runs of hidden systems
rav, trace 1 (11 x 22)
[[ 37   3   3  50 -19 -11  27  40 -32  28  -4 -35  35  14  42 -25  -2 -42
  -36 -22  -5 -29]
 [-18   0 -28  20 -26   9  -7  25  55  22 -15  -7 -29  38  46  13  17  38
  -61  31   5  15]
 [-67 -11  53 -32  -9   3 -22  19  30  -5  11  36  -8   9 -45  11  36  46
   12  18  13  19]
 [-40  12  -7  -1  39  -5 -12  21 -31 -23  18 -25  16 -28 -24 -24   6 -41
   81 -14 -21   1]
 [ 48  33 -53 -12  26  28  27 -30  17 -25  -4 -55 -24 -44  20  -7 -36 -16
   14 -18 -20 -12]
 [ 67   4  38 -22 -41  15   4 -44  26  37  28  12  -4   0   5  40 -11   3
  -30  -5  33 -29]
 [ 12 -27  25  29  -9 -29  -7  31 -16  49  23  22  32  83 -32  -2  12 -31
  -21  18  22   2]
 [-44  -7 -23  39  34   4  13  35  -9  10 -58  10 -22  40  -1 -40 -25  26
   -3  10 -42  43]
 [-34   8   1 -32   5  39 -19 -28  18 -35 -42  39   1 -47  40  -1   0  48
   38 -10  13  42]
 [  6  13   7 -44  28 -21 -36 -22 -24 -39  46  15  42 -42  -3   9  31 -20
   -1 -40  22 -23]
 [ 18  -1 -46  20  -5 -56  18   1 -32  29  22 -52  -2 -23 -25  21 -32 -28
  -41 -19 -27 -34]]
rav, trace 2 (11 x 22)
[[  8  -4  31  29 -14  31  11  27  27 -23 -30  12  -1  17 -30  20  12  37
  -66 -42 -56  16]
 [-53 -33  26  41 -38  12 -42  44  17  15  16   0  27 -23  29  19 -10  26
   35 -38  18  16]
 [-30  15 -21 -20  44  -6   8  39  39 -42  37 -38  23  -1   5 -52   5  12
   -6 -15  50   6]
 [-29  46   2 -35  32 -18  12 -29   3  53  26 -30 -56 -44   8   7 -19  13
    1   0 -12 -34]
 [ 33  18  -9 -51 -36   4  30 -24  16  32   2 -13  25   2 -44  34  13 -48
   31  41  24  21]
 [ 53 -13  17 -24   9  45   8  18 -32  20  -7  14  -5  61 -18 -29   8 -27
   -3 -11 -62 -26]
 [ 17 -50 -47  49  -3  24 -50 -14  11   5 -10  27 -22  36  18  22 -43  16
   27   7 -10  29]
 [  7 -21  42   6  28  -6   9 -15   5 -58 -13  47  18   8 -23 -36 -23  56
  -13 -19  52  21]
 [-38  24  15  33  38 -54 -15 -15 -62  27  -3  19  17 -39  50 -15  -4  -7
    2 -25  15 -14]
 [ -7  40 -62 -19  -6 -32  32  -2  11 -11 -34 -26  29 -28  11  18  26 -14
  -55  13   6  33]
 [ -9  -8  30 -61 -60  12   8  18  -7  22  -9   4  -8 -28  -7  23  33  22
  -44 -10 -54 -32]]
gapen, trace 3 (11 x 22)
[[-30  14  62 -21  16 -30   4  23 -31 -36  22  -1  -4 -24   5 -45  48   9
  -22   1   1 -60]
 [-22  -4  13  -3 -43 -40  -2 -10 -36  16  16 -24 -45 -50  -9  22  17 -19
   25  44 -32 -60]
 [ 72 -29   3  -9 -40  29  26 -17  -5 -19   9 -28 -30  -7 -46   7 -31 -20
   28  15 -35 -37]
 [ 62  -2  -6  31  -4  54 -36  -2  33 -17  35  -5   8  37  12  35  26 -48
   17  -6  -8  -8]
 [  4  25  -3  47  28 -13 -14 -22  47  30  36   2  15  21 -36  62 -13  -9
  -27 -27  29  35]
 [ -7  20  53  29  10   3  36  -3  -5  49 -33  30  48  11  -8  -3 -31   3
    8 -33  38  53]
 [-63  34   0  -6   4  27  28  56  21   4 -39 -26  29 -16  20 -28  19   6
   21 -11  -9  44]
 [-49  -1  -5 -70   6  10  -6  32  -7  25 -10   0 -12 -16   0 -11  14  42
  -37 -33 -63  -9]
 [ -6 -43 -24 -86 -40   2 -34 -12  -9  26  19  17 -17 -15  27  -9  -8  26
   26  25  18 -23]
 [ 38 -22 -45 -38  26 -10   1  -1  -5 -26  50 -30 -13  26 -13 -54 -19 -20
   29  30  35 -37]
 [ 39  27 -10  35  45 -23  -5 -28 -27  21  13   8 -37  52  23 -15  16 -44
  -22  40  -2 -37]]
pasor, trace 4 (11 x 22)
[[ 15  -4  -5  25  -5 -20   6  23 -29  21  34 -49 -37   5 -25   4   3 -32
  -23   1 -65 -65]
 [ 52 -26   4  54 -52  35  11  20  21   4  -4 -26 -27  34 -10  17  -5 -26
   10  32 -30 -16]
 [ 24  -3  58  68   2  25   4  18  24 -51  25 -10  15  11 -49  11  11 -21
   18 -21  -1  -4]
 [ -8  45  37  87  26   9  -2  -4  11  39  16 -19   7 -20  22  32 -12 -32
   21 -41   4   4]
 [ -3  43  -4   9 -14  32  39  -7  53  35 -30 -25  29 -18 -21  46 -17  -8
    7 -21   7  65]
 [-20   8  52 -44  -7  51  19  19  22  12 -14   8  44 -25  -3 -14 -17  34
   24 -57  13  32]
 [-51   7  -7 -44  18  11 -37  27  17  59  35  12  31  24  25  -3   7   3
   27 -14  39  28]
 [ 11   9  -8 -72  18 -20  24 -22 -27  64  -6  31  23  39 -30 -16 -15 -15
   -4  19  29  25]
 [ 36 -27 -16 -55  -7   5   2 -20 -41 -21 -19  28  23   3  35 -60 -14  -4
   40  23  48  -4]
 [ 20   0 -52 -30  50 -14 -35  -7 -20 -56  12  23  24  22  34 -34  37 -14
  -27  -1  20  -5]
 [ 22  -9 -27  14   5 -48 -14 -34 -48  -1 -32  45  -6   2  39   7   8  14
  -74   8  -8 -10]]
Finef, trace 5 (11 x 22)
[[ 19 -10 -13  25  -2 -29   1 -20 -46  42  30 -37 -36 -31  12  -8 -53 -32
   50   7  -7 -55]
 [ 68   0 -10   8 -22   2  41 -21  41 -47   6 -33 -14  -1  10 -16 -17   7
  -31  28  49 -24]
 [ 11  -2  51 -14 -22   1 -23  14   5 -13   7  42   4  46   6   9  79   2
  -67  22  -1 -23]
 [-39  15 -16  65   0 -19 -40  -4 -22  21 -23  23  16  -6  13  56  35 -38
   23  12 -20  37]
 [-10  17  20  50   8  43  40  14   7  -2 -50 -21  11 -33  18 -18 -51  17
   30 -50 -18  32]
 [-11  -6  -3 -46  19  41 -22  43  40 -17  54 -31  13  -1  28 -40   1  18
    8 -44  20 -23]
 [-13  20 -17 -14  45 -45  -4  -4  19  33  61 -15 -13  29 -66  22   5 -13
  -32   8   9  -7]
 [ 22   7  15 -16 -52 -13  46 -20 -11  85 -25   1   4  10 -17  22 -19 -20
   -2  37  16  12]
 [ 37 -17 -31 -33 -35  42  15  17  -1 -53 -50   5  37  20  13 -29  25 -25
   25  30  -3  29]
 [ -7 -13  -5  -5  46  35 -44  -5 -11 -34 -11  43 -45  30  -3 -10  14  24
    3  -9 -74  -4]
 [ -7  -9  -3  21  27 -22 -44 -56 -11  25  18  36  -9 -32  25  30 -49  29
   19 -31  32   8]]
gapen, trace 6 (11 x 22)
[[ 53 -14   9 -13 -72  47  -4   9  34 -30  26 -33  16 -15  -9  34  23 -34
   30   8   0 -20]
 [ 26 -10   0  31   4   6 -27  26  28  16  69 -27  24  35 -50  39   2 -36
   -8 -37  -7  -9]
 [ -3  11  40  47   7  12  -5  -7  27  87  16  14  -3  41  -6  29 -32  -3
   14 -11  30  26]
 [-19  53  33 -17  33  41  47   3  43  17 -23  -5  18   5 -22 -16  -9   1
   37  -9  25  54]
 [-37  47  -5 -45  34  22   2  23 -23  29 -22  -1  32 -19  17 -10  30 -17
    1 -43 -49  20]
 [-34 -11 -62 -66 -29  -8  -7   6  -4  62 -16 -14  -5 -23  26  13 -18  25
  -14   0 -19  15]
 [ 33 -48 -35 -83 -13  13   6  10   0  -5   2  10   7  43   2 -57 -22  25
   -6  18  29  -4]
 [ -1  -8 -39 -10  41 -20 -41   5 -10 -18  31  12 -17  57  28 -41  38 -22
    5  51  25 -21]
 [  0  18 -21  23  52 -60   5 -56 -27   0  -9  22 -55  11 -26   1 -10   0
  -20  47  -1  -9]
 [ 41   8   6  24  -4  -3  28 -54 -45 -44 -71  37  -2 -22  10  -9  -6 -11
   17  29  -6  14]
 [  6  -2 -45  44 -18   4  -5  14   2 -85 -35 -20  26 -34  15  19  27 -13
  -17  -9 -31  20]]
babam, trace 7 (11 x 22)
[[-11  72   9 -45  -3  38  36 -22  38  10 -26 -27 -23 -47  25  10  28  -4
    6  16 -17   3]
 [  9   6  31 -81 -29  11   9  -3  10  13  10  13  18 -16 -47  33  25  20
  -52 -31 -26  -9]
 [ 14 -71 -36  -3 -37 -26 -39  26 -19  22  36   1   6  35 -36  24  -9  -4
  -21  -2 -29 -17]
 [ 25 -45 -29  57   5  -4  -2  -8 -17 -10 -20  11 -41  49  -7 -27 -44  -1
   33  50  -4   5]
 [ 16  13  40  25  32  27  10 -19  19 -66 -14  25  -1  10  29 -46  10  11
   31  21  54   6]
 [-22  62   9  -3  39 -26  -4  -9  17 -25  24  -8  39 -39  13  16  48 -20
  -28 -24  42   7]
 [ -2  31 -12   0 -21 -28   9 -12 -36  66  -9 -23  22 -54  19  49   0 -33
  -22 -33 -33  -9]
 [ 12 -32  -6 -16 -56  50  11  20  10  52 -38  -1   5  10  -2  20 -38  23
    6 -23 -43  29]
 [-27 -48  22  -5  15  23 -16  37  30 -10  16  20 -28  54 -36 -36 -23  62
   -6  -9  -6   4]
 [-39 -19   1   9  22 -49 -29   4  -8 -35  46  -4 -35   3  -9 -31  15   4
   38  53  39 -35]
 [ 19  45 -21 -10   5 -16  40 -25 -20 -33 -15 -31  -2 -32  -4 -13  27 -59
   39  54  13 -10]]
pasor, trace 8 (11 x 22)
[[ 45 -10   1 -13  14 -18  -7 -76 -45   8 -25  63  -2  -9 -23  32 -31   4
   -8 -11  -7  11]
 [  6 -39 -57   7  -6 -16 -13 -12   6 -54   3 -19   7 -49  30 -19 -54  33
   21 -16  40   6]
 [-22  19 -24  -5  44 -19  15  31  27 -19   9 -26 -12  17  13 -39   7  38
  -82 -19   2 -10]
 [-30  -3  37   6 -49 -27  11  10  -8  34 -33  23 -29  11  31   1  35  29
  -48  56   1 -16]
 [-39 -15   0 -13 -24 -24  -6   8 -30 -42  -6  -4  -9 -30 -55   8  39 -22
   53  49 -32  -4]
 [ 20   9  -8  -2  43  30 -21 -15 -33   3  20 -16 -54 -11   1  -9 -18 -21
   39 -19 -76 -45]
 [ 61 -19 -26  10 -26  32 -21 -22  60   4  35 -15 -33  30  -1  47 -18   1
  -15  14   8 -11]
 [ 31 -15  54  35 -28 -27  31  18  11 -27  35 -21  39 -12 -45   2 -15   5
  -35 -32  44 -22]
 [-31  21   4  74  -3 -10  17  54 -10  26  -9 -44  28  -7  50 -22   3 -33
   12  -8   9   1]
 [-13  45   6   2  12  43  26  14  24  16 -54  11   8  34 -24  19  37 -20
   -3  13 -44  60]
 [ -4  -6  63 -25  -5  42 -23 -36  -5  -3 -15  58   3 -27  -5  22  -6  28
   53 -23  -2  16]]
faba, trace 9 (11 x 22)
[[-26 -14  -6 -23  13 -26  -3  23 -16 -32   4  12   1  46 -14 -53  42 -16
   23  75  30   2]
 [  1  52  18  15  36  10  18  -9 -23  -8 -29  -5 -51   2   4 -10  40 -25
  -10  26 -77 -27]
 [  4 -12  24  20 -36   8 -18 -45 -20 -29 -40  34 -21 -68  27  40  -6  33
   11  -9 -24  -5]
 [ 13 -29 -15  11  13 -26  -4   4  -4 -73  20  -9  44 -39 -18  -9 -27  25
  -23 -55  31   1]
 [ -7 -21 -21  21 -18 -32  -7  52   8  44  61 -61  -1  14   3  -1 -10 -13
  -36 -12   2 -43]
 [-28 -12   1  12 -44  -9  31  17  38  37 -12 -20 -32  29 -46  11  -9  12
   16  69  15  24]
 [  3  13  69  12  10  44  21  22  -2 -40 -28  19  20  27 -28 -35  35 -20
   43  12  -7  15]
 [ 21  10 -25  13  12  50 -53  -6  -1 -36  -1   5  -1  -7  28  37  41 -35
   15 -23 -67  -1]
 [ 27  11 -18   8  -3  15  11 -35  21  28 -12  -9  10 -44   3  48 -58  25
  -23 -63  -7  26]
 [ -1 -39   6 -23 -23 -10 -11  25  11  27  35   5  60   9  17 -18 -29  19
    1 -27  82  12]
 [-19  14 -46 -32  35 -14  -2  32  20  31  34 -24  -1  67 -19 -27  24 -29
   -8  40  15   8]]
Finef, trace 10 (11 x 22)
[[-16  57   2 -24  53 -13   8 -56 -25  32 -28  25 -22 -29  54 -19  -8   6
   14  10  21   2]
 [ -1  42 -27 -60   7  -8  29 -21   1 -30 -31 -13  23 -64  27  -4  12  14
  -38 -23   5  14]
 [-36 -19 -29 -53 -25 -25  -6  30 -14  -2 -12  -8   6 -31 -14  13  22  33
  -63 -21 -53 -10]
 [-52 -64 -40   7 -50 -45 -19  23 -11   9  -3  -4  -5 -17 -38  23 -28  33
   10  20  -8  14]
 [ -9 -51  40  14 -30 -14  26  12 -21 -31  -9   1 -13  -6 -44 -43 -37  24
   53  30  25 -11]
 [ 19  -6  38 -13   1   8 -14 -15 -11 -51  38  -3 -36 -13   4 -31  25 -17
   56  44  15 -62]
 [ 43  33  23  29  13  -7 -10 -53   6 -40  26   0 -30 -31 -14  48  33 -28
   -9   7  -9 -42]
 [ 45   8  31  53 -43   1  -2  -9  -6  17  -8   2  25 -22  33  53  14 -16
  -50 -37  -9 -17]
 [ -4 -15 -20  74 -17   5 -18  62  12  -9  -6 -24  49  25  42   0  17 -16
  -29 -28   1  16]
 [-55   9  11  59  31  19  -3  57  44  26   8 -17 -15  49   5 -23  -7  20
    0  -6  -1  24]
 [-37  34  35 -21  26  25   2   3  53  48  33  -6   8  12 -10  -3  -7   5
   51  -2  56  31]]
babam, trace 11 (11 x 22)
[[ -2 -16   6  57  47 -32 -10  10 -38  31  16  21  -8  61 -54 -10 -21 -24
    1  -3 -25   2]
 [ 16  -6   8  30   7  28 -33 -29  -4   1  12  11 -21  -4  46  -8 -18 -24
   92  24  33  -9]
 [ -1  51 -10 -37  51  15  41 -21  38 -23  -9 -10  25 -20 -17 -22 -22   8
   13 -16  49  44]
 [  6  21  17 -46   7 -20   3  12 -22  37  34 -18  20 -26  43 -17  15  -4
  -50 -42  12 -47]
 [-28 -16 -60 -30 -52 -17 -13  12   1  67 -26  -2   5   7  16  37  10  -3
  -20  34 -14  28]
 [  4 -31  27 -15   9  23  18  12 -46   4 -55  46 -16  40 -29 -45 -16  24
   10   1 -57   7]
 [-17 -33 -12 -11  19  33 -72  14  24 -69  32  24  -9  17  20 -15  36  16
   38  10   9  -7]
 [-14  24 -40   9  54 -57   8 -47 -15 -53   4 -15 -25 -46 -26   1 -12   1
    0  16   8  -2]
 [ 48  10   9  -4 -50   3  30 -11 -25 -26 -21 -29  20 -63  52  -7   7 -22
   -7  -7   3 -40]
 [  7  10 -26   7 -31  23  16  28  55   5 -33 -15  25  24   1  37  23  10
  -72 -15 -19  47]
 [-23 -24  63  48  -1 -24 -17   9 -31  33   1  43 -21  18 -18  15  -2  36
  -41 -22 -33 -20]]
faba, trace 12 (11 x 22)
[[  5   9   5   4 -60   4   9 -13  41  33 -31  23  32   6   8  64  29   7
  -42  19  26  50]
 [-34  -2  18  -7  21  -2  -3  33 -17   3 -29  42  70  31 -21 -15  15  10
  -25 -42   3  55]
 [-49  -2 -43  -8  42  25 -51  36  -6  33   4   0 -16  21  46 -19   0  12
   11 -28 -49   6]
 [-29  32  -7 -28  36  24   6 -37  44  21   4  -9 -54 -30   8  -2 -44  43
   37   3  14  14]
 [  8  18  47 -48  10  -6   1 -33  -9 -16  42   6  19 -38  -7 -15   9 -18
   56   1  63 -27]
 [ 42   4 -52 -55  -6 -27  -2 -16 -43  -8  18 -19  10  -6 -19   4  29 -57
   -4  28 -23 -32]
 [ 47 -10   6 -21 -38  -7  49 -18 -27  37 -47  10 -25  12  -1 -10 -23  18
  -62  17 -31 -21]
 [ 11 -48  30  21 -10 -12 -23  -4  -7 -38 -16  65  -5  42  13 -27   5  51
  -36  20  36   1]
 [-19  15 -14  82  72 -41 -26   7 -14 -28  18  -1 -13  21   4 -11   7 -11
  -21  -6  -4  -5]
 [-42  23 -11  71 -19 -26   5   7  -6  29 -15 -43 -21 -56  49  20 -13  -9
   22  10 -12  -9]
 [-37   3   1 -22 -48   4  31  24  36 -57 -23 -34  30 -61  -8  -4  14  21
   18  10  32  26]]

runs to name
trace 13 (2 x 22)
[[ 32   7  63  29 -16 -10  -7   2 -31  33  34  -1 -27  19  25 -10  26 -32
   -5  20  -1 -78]
 [ 30  34 -29  66 -10   1  -8 -16  41 -26   3 -21   6  -2  30  45  30 -46
   -1  30  32  13]]
  Finef
trace 14 (2 x 22)
[[-20  13   6 -84 -23  27  12  25  35  66  20 -12   5  24  10 -17  14   2
   15  25  31   3]
 [  0  20  18 -78  28  21   0 -29  -2  11  -6  46 -14  38 -46  -8  33  -6
   20  40  -5  17]]
  faba
trace 15 (2 x 22)
[[-34  31  30  34  10 -61  32  16 -31  38  11 -19  24   4 -32 -12  12 -48
   14  28  30  -4]
 [ 21  43  19 -11  -3  50   6   4  -5  52  -3 -17   8   8  22   8  26 -67
   56   5 -27  -5]]
  babam
trace 16 (2 x 22)
[[ 27   2 -16  -9  -3 -14  42  14 -16 -28 -14 -36 -32  -8 -14 -23   0  12
  -72   0 -54 -47]
 [ -3 -47  51  39 -51 -16 -13  -1   6   1   5  27 -38   7  -4  20  -6  53
  -36  16   2 -31]]
  faba
trace 17 (2 x 22)
[[  4   7   2  16 -49  22  16  27  54  -7 -14 -19  27   3 -42  63  30  -2
  -45 -10 -29  35]
 [-32 -23  74  34 -23  17   1  34 -16  22  -6  11  15 -21 -19   1 -25  23
   28 -54 -24   2]]
  pasor
trace 18 (2 x 22)
[[ -9 -11   7  26  -5  66   5  12   8  16 -47  -1 -16 -11  39 -17 -49  26
   49 -29 -36  27]
 [ 19   2  -4 -31  24  31 -40 -22  43 -38  27  29  32   3  40 -10   7  19
   11 -23  73  21]]
  rav
trace 19 (2 x 22)
[[ -2  -8   9  62  11  14  12   2  46 -26 -23  11  24  15   8 -12 -38  28
   13 -11  60  57]
 [-33  49  57  -2  60  -1   0  -2  -6  11  -3  29  19 -13  39 -30  15  25
  -29 -49  24  -1]]
  rav
trace 20 (2 x 22)
[[ 18 -10 -28 -71  43  17 -42 -14  18   4  58  15   4  26 -24   3  -7  10
  -10 -35   5  -6]
 [ 41 -34  -3  -7 -20 -42  -1 -17 -20  54  26  13   7  26  26 -12 -40  11
  -40   5  60 -27]]
  pasor
trace 21 (2 x 22)
[[ 24  47  11  -1 -31   4  43 -31   2   0 -29 -18  18 -34  29   5  17 -44
   31  43  45   9]
 [ 24  27   4 -26  -5  56  14  21  16 -59 -32 -10  11 -11   1   2  54 -11
  -25 -22 -64  -3]]
  Finef
trace 22 (2 x 22)
[[ -6 -14 -42 -13   3  17  -5   2  11 -64 -38  15  52 -12 -20  -2  -3   2
   36 -10  16  73]
 [-23  15  12 -13  78   7 -20 -12 -17   0  -8  37  -7  -9  34 -35 -23  49
  -20 -62  -8   2]]
  pasor
trace 23 (2 x 22)
[[ -6 -28  -3  44 -14 -38 -22 -28 -46 -52  -5   2 -20 -76  21  10 -20  17
   26  -7  -6 -33]
 [-22  14 -74  26  26  -8  -3  21  33 -24  10 -64 -34 -21  -2  13 -10   9
  -29 -11 -44  -1]]
  pasor
trace 24 (2 x 22)
[[  1  20 -41   6  25 -12   6  -8  21 -22  38 -48  18 -34 -66  38 -19 -36
   28 -26  -5  19]
 [ 46 -16  34 -19 -38  19  40  14  -4  64   9 -21 -14  19 -24  -7 -42   5
  -26 -19 -29 -35]]
  Finef
trace 25 (2 x 22)
[[  6   5  43 -45   0   8 -13 -47 -51  58 -19  60   5 -19  14  13 -16   9
   18 -23  -7  -4]
 [  1 -36 -86 -39  -8  -6 -32  -8  12 -15  18 -11  25  -8  -1   3 -27  -8
   46  13  42  32]]
  pasor
trace 26 (2 x 22)
[[ 13  -2 -14   5  45 -14  31  14  12  -4   7  -6  46  41 -41 -38 -46   6
  -14 -28  52  41]
 [-23  24   8 -19  33  -5  19 -17 -33  73 -35  18 -18 -13  49 -29 -42  31
  -18 -26 -10   2]]
  rav
